rotation ticks, each row followed by its count of ticks:
The counts run from 0 to 520.
90	153	138	95	156	131	95	117	157	123	101	141	146	108	126	121	162	139	158	109	158	149	104	175	166	142	125	145	133	123	77	106	89	115	94	142	111	154	163	133	80
454
155	108	142	113	95	101	131	133	129	115	136	142	142	117	68	176	141	118	146	108	111	121	92	135	155	113	104	188	163	121	140	75	134	160	140	143	115	156	102	131	83
269
136	150	112	181	153	160	142	142	124	110	137	130	162	143	117	141	138	106	154	112	146	102	147	152	132	117	75	99	144	155	118	124	144	143	93	80	128	123	164	60	153
90
130	124	99	98	108	131	98	101	132	114	85	112	132	95	102	144	141	128	177	112	153	95	162	131	140	188	99	131	176	101	104	127	132	139	133	151	89	144	110	113	87
248
78	157	121	116	146	125	107	135	139	98	108	164	126	108	141	147	158	126	139	133	159	157	96	171	173	133	116	105	135	142	70	148	111	126	88	127	107	134	187	105	115
157
142	139	130	183	149	146	150	152	123	110	160	138	165	152	99	150	142	99	143	114	135	123	111	152	145	83	78	123	136	152	133	104	139	153	89	79	144	128	162	75	138
83
93	153	142	96	155	130	99	118	158	127	102	142	147	112	123	126	162	139	153	107	150	146	100	177	160	138	126	153	137	128	77	94	87	117	98	139	107	157	159	135	82
456
132	145	96	136	95	145	118	130	129	97	138	113	142	106	100	176	167	96	148	143	139	111	105	98	169	127	74	138	169	100	77	123	143	128	114	157	137	135	126	121	76
11
175	127	135	154	126	125	157	131	129	125	149	128	162	138	71	144	113	127	157	80	139	73	164	136	141	132	84	169	140	148	175	95	137	137	127	123	119	124	139	84	138
326
107	171	163	128	159	115	133	161	146	122	141	167	130	125	123	136	147	141	137	91	130	120	116	176	182	118	123	178	120	182	123	103	120	116	97	150	114	147	168	91	131
117
128	123	97	101	108	133	101	100	131	114	83	111	136	96	102	146	141	127	177	113	153	93	161	132	136	186	97	127	178	101	101	127	131	143	133	144	88	143	111	112	90
247
154	103	134	108	114	116	102	108	120	103	101	176	128	100	85	160	131	138	122	123	149	150	70	146	156	149	117	126	149	100	120	109	95	143	107	140	112	143	165	163	68
216
125	131	130	159	103	128	140	165	124	96	153	134	144	96	108	162	129	126	182	107	132	119	167	137	170	115	99	140	131	150	147	142	180	135	138	144	149	137	128	49	147
340
172	127	127	145	138	143	136	110	136	130	151	106	167	148	64	130	135	108	154	95	154	89	130	120	148	129	73	170	145	108	151	83	113	132	94	128	133	128	140	122	85
28
163	99	95	156	95	143	121	124	103	93	129	119	140	106	82	164	125	105	167	130	152	110	147	106	147	145	74	102	163	97	143	147	162	158	119	125	138	126	124	88	104
290
129	128	115	160	137	166	108	123	124	99	88	163	164	94	131	146	129	148	157	119	160	145	134	168	120	141	110	56	136	125	86	135	111	127	116	93	131	135	185	101	127
435
135	123	121	89	107	115	97	112	134	116	105	122	120	92	90	144	140	134	169	107	147	102	142	127	170	179	108	167	163	103	126	120	130	132	125	182	99	150	111	127	69
255
127	133	137	159	156	132	155	129	141	116	155	133	178	147	94	129	127	117	158	97	169	136	135	164	152	96	89	132	110	145	144	116	112	132	94	88	142	115	192	82	147
375
139	134	114	117	123	137	93	121	123	106	100	153	119	113	104	165	161	113	121	139	129	125	67	135	153	144	100	124	178	107	82	104	114	149	93	137	104	153	136	149	59
504
149	136	140	178	146	140	148	155	123	110	171	146	158	150	91	150	141	103	136	114	133	130	96	147	160	79	84	139	129	148	144	101	136	148	83	97	153	132	162	86	124
79
174	95	99	160	91	142	127	124	101	94	126	127	146	108	77	173	121	109	161	126	143	105	142	110	135	139	75	102	168	100	146	134	161	162	129	115	134	128	122	94	109
287
135	130	126	153	124	146	135	143	138	121	144	97	172	122	96	140	143	114	196	94	128	102	173	143	139	115	86	157	148	135	140	97	163	147	132	118	140	149	98	63	123
42
136	122	125	89	107	113	100	114	134	116	108	125	120	93	88	145	141	134	168	106	145	103	138	126	172	176	110	173	161	104	129	117	131	132	124	184	102	150	110	127	68
256
113	149	103	120	118	118	131	129	136	105	158	98	130	131	92	153	163	81	158	131	154	104	122	110	193	128	71	168	155	116	112	134	145	135	91	157	121	123	131	98	91
305
117	168	117	154	161	155	119	141	131	111	126	132	131	119	131	118	137	128	165	103	166	92	174	150	165	160	94	114	131	153	121	153	141	112	82	136	120	125	172	59	139
101
155	122	152	122	140	140	109	115	138	133	79	164	166	112	103	140	129	163	148	83	123	118	118	184	104	145	128	136	154	138	113	62	94	140	137	104	100	165	138	135	99
470
133	139	152	109	148	133	113	116	151	136	89	160	162	121	109	138	146	152	143	89	127	123	102	185	119	136	126	154	150	142	93	60	84	133	125	112	94	163	145	141	96
465
163	109	150	130	135	145	106	117	130	129	77	168	163	104	101	139	121	167	157	84	124	123	128	183	100	149	130	124	154	131	124	71	102	144	141	102	106	168	133	127	102
473
150	164	121	164	110	156	122	165	122	102	139	139	126	95	117	165	144	131	153	110	117	74	153	114	168	145	92	147	156	150	116	126	170	114	122	177	136	146	122	77	116
56
130	134	170	144	137	124	133	151	140	110	133	191	161	106	109	154	130	157	134	97	132	163	88	181	157	94	133	144	107	156	121	93	103	120	119	123	145	150	185	120	122
416
115	155	106	119	121	116	136	128	139	110	159	100	132	138	91	155	166	82	150	127	150	97	118	110	190	126	70	175	157	123	110	125	140	135	92	155	115	122	133	102	95
307
